Named moves, each a turn or a mirror, and the order they were made in; the first pair answered
P:
[  4 -34  16  13  25   7  12 -27   3  -2   7   8   8   2   2   8   3   9
   3 -41 -24  -2 -10   1   7   4   8] -> [  7 -28  15  12  14 -11  17 -15  22  -1  -2  -2   2   2   4   6 -10  11
  13 -45 -19  -8 -18   9   8  13  12]
[ 13  -3  -5 -10 -11 -11 -18   4  13  -6 -15 -17 -14   7   9  -1 -35  -3
  21  -2  -1  -4  -6  12  -7   4   4] -> [  8 -14  -4  -3  14  28 -23 -23 -22  -9   6  -3  -6  10   1   5 -11  -8
   3   2 -12   7   3  -4  -9 -19  -5]
[  1  -6   1  -4  -2   9  -8 -14  -9  -1 -11   6 -15   0  -8   7  -1   5
   1  -1  -8  -2   4 -10   1   2  -6] -> [  3  -3   1  -8  -9  -3  -5  -8   0  -2 -18   0 -18   1  -5   4  -6   7
   6  -2  -3  -6   2  -4   4   7  -4]
Q:
[  3   0   6 -12 -15  12 -22 -10  -8  -1  -9  -3 -26 -16  -7   7 -10   7
 -12 -11 -22 -11   4  -2 -17  15 -12] -> [  5  -7   8 -10 -19  -6 -14  -4   9  -4 -15  -7 -25 -14   1   7 -17  10
  -3 -18 -18 -11  -1   5  -9  22   0]
[  7  29  -5 -11   7  58 -37 -22 -25  19  10  -4  -4   2 -12   7   2   3
 -16   6 -29  -6   3  -5 -23 -11 -35] -> [ 13   1  13   3 -14 -23  -1  12  53   4 -19 -20  -3   6  22   6 -31  24
  20 -31  -5 -12 -21  25  20  17  17]
[  4  11  -2  -7   2  -1  -3  16 -14 -17   9 -14   4  -8   8 -17 -23 -25
  -3  21  25  18  12 -15  -8   3  11] -> [  3   9  -2  -7   2  -9   1  19  -6 -21   5 -16   4  -8  10 -19 -28 -23
   2  20  29  18  11 -11  -6   6  15]
[-3  1  1 19  6 -2  6 16  5 14 20 -1 15  0 11 14 17 -9  3  2 11 -7 -8 12
 21 -7 24] -> [ -2   5  -3  17  11  14  -2  12 -12  15  27   0  16  -1   3  13  23 -14
  -2   9   5  -5  -3   5  12 -12  12]
R:
[ 16   5 -15 -21  -1  19 -11  -8 -26  18  15   4 -18 -11 -16  11   1  -5
  -4  25 -19  -5  10 -16  -2   3 -21] -> [  4 -16  -9 -18 -17 -31  14   6   7   9  -9   0 -26 -12  -1  11 -12  11
  20  13   2 -11   0  -9  23  21   8]
[-11  42 -19   8 -18   6 -15  -1  10  36  18  -4 -15   4  -7   3  -4   5
   5  11   6 -19  17   1 -30  -7  -8] -> [-25  19 -12  16 -18 -29  13   9  27  25   9   0 -11   9   4   4  -1  13
  17   8  30 -18  10   6  -6  -5  18]
[ 20  -8   1  -9   2   6  -8  -2  10   1  -7  -4  -6  -4   3   8 -15   5
   2 -14 -25   0   4   3  -3  10  -3] -> [  8 -26   9   1  11  -5  14   2  10  -7   2   4   8   4   7   7   1   5
   4  -9  -6  10   1   5  12   2  14]
[  6   6  -1  -6 -24 -19  -9  19  17  -9   4 -16  14  16   7 -24  -2  22
 -10   1  18  -4 -17  11 -10  15  12] -> [  3   5   2   1  -7   1  -5  12  -4  -9  28  -8  30  22   1 -27  18   9
 -19   9  20   6 -16   6 -12  -2  10]
Pairs:
(two moves a pair)
[ -2  -3 -15  -4  -2  23  10  -5  -9  17  19  14  26  20 -11 -26  10 -19
  -5   6  18  14   6 -11   3  -8 -10] -> [ -1 -17 -12   2  -1  11  19  -7   6   8  14  16  29  21  -1 -23   9 -13
  -2  -3  21  17   4  -6  21  -5   7]	Q P
[ -8  -2  15   9   6   7  10   5   9   1  24  -4  26   9  -9   7  10 -14
  -3  25  11   4   4  12  -1  -3  13] -> [  4  19   9  -1  -4  14 -10   8  13  11  16 -14  17   4 -13   6  -7 -14
  -4  25  -4  -3   3  14 -17   7  -1]	P R
[ 11   4   2  10  10   9   2   2  -8  -8 -13  18  15  21  -6  -4  14 -20
 -10  -8  -3   9  -4  20  -8 -23   4] -> [ 12  19  -5   5   4   9  -5   8  -7  -4 -15  12  10  20  -8  -7  10 -23
 -12  -3  -1   5  -5  20 -18 -16  -5]	P Q
[ 13 -33  -9  -2 -20  -1  -6  -1  19 -23 -49 -15 -27  -8 -12   5   2  26
  10 -38  -5 -11   0  -1  14  24  23] -> [ 25 -10 -14  -8  -9  50 -34 -16 -10 -10 -29 -13 -22  -9 -27   3  11  11
  -9 -28 -28 -11   8  -9 -13   8  -5]	R R
[ -6 -13   1   1  15   1  12  -8   0  11  15   3   5   3  -1  -2  16  -4
  -4   6  16  12  -5 -15   6  -8   0] -> [ -3 -14  -3  -4   1 -19  11  -2  17  10  -7  -6  -7  -2   5   0  -1   5
   7  -3  15   3 -12 -10  11   3   2]	R R
[-14  21  -9 -24   2   3 -22  12  -1   2   5 -11  -3 -12   7   6  -7  -9
   4  21  -8 -18   1   3 -27  -6 -49] -> [-36 -19   2  -7  23  -2   8  -4 -20 -14  20  11  10  -4  12  13  24  -3
   1  23   7   0   9  -8  -1 -23 -27]	R P
[  1  22  -9  -9   3   8   0  -8 -20  -1 -11  -2  -1  -5 -16   0   8   5
  -5  23 -11  -5   1  -8 -16   1 -22] -> [  1   5   3   6  19   1  22  -3 -11  -9  11   5  22   6  -9  -3  21  -1
   0  24   4   5   0   2   0 -10   0]	Q R
[ -5  14 -15 -15 -13  -2 -13   5  -3   7 -11 -10 -12 -10  -7   5  -6  -1
   2   9  -4 -11  -1  -1 -14  19 -14] -> [ -9  10 -11  -5   6  14  -5  -1 -22   4  13  -3   2  -4 -10   4  16 -11
  -9  24   2  -3   6  -4 -14  -1 -12]	R R
